Rows swapped in pairs by one turn or mirror: which row each one swaps with:
The rows were stretched afterwards, more along some directions than others.
z_902: [-44  -6 -15  15 -28 -25  24  10 -12  19  -5  23   4 -20  30  18  -3 -15]
z_353: [-15   2   5  15 -32  41 -14  36  32 -12  -6 -12   8  35   2  17 -10 -19]
z_976: [  9  31   6   4 -11  13 -27 -32   8 -10  20  11 -29 -26   0 -22 -14 -17]
z_817: [-47  10  26 -21 -26 -17 -23  32  20 -31   4   1   7  46 -36  12  -2 -43]
z_399: [-37 -41   2  15   1 -13  16  13  20 -34   4   5   6  -3   2 -22 -12 -15]
z_77: [-29 -10 -19  54   4 -40  14  -2 -34 -19 -39  18  17 -45  17  -8   1  22]
z_185: [-53  14  31  29 -27 -23 -10  12 -10 -29 -26 -17  25   9  -9  17  -4 -25]
z_699: [-88  -4  -5   9 -43 -47  -9  41  11  -7 -37  -3  40   7  18  -2 -47 -29]
z_729: [ -6   2 -15 -26 -23  11 -28  20   9  14  52  -8  -7  49 -32   6 -34 -39]
z_464: [ -5  17   7  22  -6  16 -16  27 -10  16 -10 -17  10  13 -20  -8  -9   9]
z_552: [  1  11  17  23 -31 -14 -23 -39   1   9 -64   8   8 -35  35 -12 -11  21]
z_573: [-41   6   7  12 -55  -4 -20  -9  10  29 -21   0  -7   6  -4   2 -21  -8]
z_408: [-72  -4  31 -35 -43 -50  13   5  22  20 -44  17   9   5  17  15  18 -41]
z_154: [ 40   8 -14 -11  13  -9   2 -35 -16  47 -25  26  -8 -48  24  -6  12  31]
z_519: [-37  -1 -13   7 -34 -27  14   7  -3  32 -53  18  18  -9  28 -19 -32 -23]
z_396: [-60 -11 -11  21 -48 -18 -10  25  17 -40 -14 -15  27  16  21 -17 -28 -15]
z_349: [-27  42  -1  33 -29 -12 -28 -16 -13 -13 -33  -6   1 -24  10 -28 -11 -12]
z_508: [ 14  43  27  39 -27   5 -27 -21  -3  31 -20   4 -43   3  -2   8  -4 -15]
z_483: [ 15   6  22 -28 -39  31 -22  17  19  42 -15  10  -6  54  11 -17 -14 -31]
z_339: [ -6 -14  -7 -12   6   9  18   6  -8  16   6 -10  -4  -4 -32 -16   8 -15]
z_401: [ -6  14 -15  15   6 -15 -34 -19   4  16   3   0 -12 -14   1 -13 -33  10]
z_675: [ 12  -5  -2 -25   2   9  -5  25  14 -33  38   7  -2   4  10  20  11 -11]
z_561: [  3  19  12 -27   9 -21 -22  -7 -33  42   1 -18 -11  -3 -33 -14  -2 -13]
z_599: [ -9  48  -9  37 -25  -3 -20 -25   6 -13 -24  20  -4 -26  11 -19  -4   8]
z_949: [-12  22 -17  32  34 -39  16 -23 -41  24 -11   2  -5 -27 -23 -15  16   6]
z_713: [ 40  48  22  22 -20   5 -21 -51  11  26 -11  34 -30 -30   7 -23   6   5]
z_174: [-13  -9  15 -37 -38 -11   0  26 -14  10 -36  29  13  24  20 -14  -7 -20]
z_7: [-30  12  -6  11  16 -29 -18   9  14  -1  -3   6  15  -4   0  10  -5 -24]
z_51: [-58  43  -6  35 -32 -32   1   3   7 -17 -23   6   4 -12  11 -19  -4 -22]
z_52: [-48  35   1   9 -30 -31 -42   3  -4   0 -16   1  17  -6  12  -1  -7 -12]
z_109: [ 27  -1 -26  16  18  33 -11 -14 -10  29  25 -29  -5 -23 -14  -2 -17  14]
z_354: [-10  19 -16  14  23 -29  -4   5 -13 -22 -16   8  -1 -41   1 -39 -10   5]
z_322: [-17  21 -27  46 -25 -20  -2 -34 -16   9  -9  11  11 -46  19   5   3  27]
z_992: [  7  32 -10  29  -5  25 -19 -16 -20  53   3 -40 -22  17 -45 -33 -19  -7]
z_450: [-56 -16  18  -5 -32 -17  18   3  10 -11   0   2  12   2 -18 -14   6 -27]
z_942: [-44  17 -14 -23 -23 -41 -13   2  17 -19  19  -1   5  13  -4 -33  10 -35]
z_439: [-50 -11  20 -48 -38 -15 -27  13  35  -2   6 -21  30  44 -10 -25 -21 -38]
z_935: [ 13  21 -16  22  13  12   1 -18  -3  50  11  -8 -20 -11  -9  19   7  10]
z_813: [-35  21 -17  34  11 -21 -17  25 -16  -2 -15 -25  19   1 -20 -12  -4 -11]
z_889: [ -7  -9 -29   0 -17  -2  -3  20   2 -29   7  15 -18   5  -9 -43 -43  -7]
z_325: [ 10  24   5  13   0  35 -13 -17  -9 -16   6  -5 -37  -5 -30 -30  -4 -16]
z_70: [  5 -14   6 -61 -33  17 -25  46  52 -15  28   6 -15  51   1  27   4 -33]
z_324: [ -1  22   6  -3   7 -27  -8 -21 -28  12  -7 -42 -24  -5 -34 -34  10  -7]
z_178: [ -9 -28 -14 -54   2 -17   4  29 -11 -39 -29   4  10  10   1 -37 -34 -21]
z_588: [ -1  21  21 -20  -7  13 -27   2  27  17   5 -26   6  29 -15 -24  -1 -14]
z_337: [-13 -28   2 -30   0 -15 -11  19   5  12  14 -25  14  23 -21 -13 -28 -25]
z_896: [-33  10 -14 -12 -45 -23  -4  -3   6  44 -37  18  14  -3  28   9  -4 -21]
z_425: [  3   7  12   3   9   1 -16  -6  -1 -30  20 -15  -8   1 -37  -6   9   8]
z_365: [ 21  -3 -27 -26  -8  18 -30  35  -6 -40  15  -7 -23  43  -9  -2 -23 -18]
z_373: [ -5   6  -3 -19 -55  17   1  20  16  34 -13  36 -14  25  30  10 -16 -22]
z_440: [ -9  -1  13 -11   6 -12 -35 -28  -5  16 -11 -13  -7   8 -34 -41  -7  10]
z_240: [-23  -4  -2  -7  -4 -27   1 -10  -3   8  17 -23  10  16 -17 -10 -12 -36]

Swapped with z_561: z_675
Swapped with z_699: z_322
Swapped with z_902: z_52
Swapped with z_154: z_354
Swapped with z_599: z_519

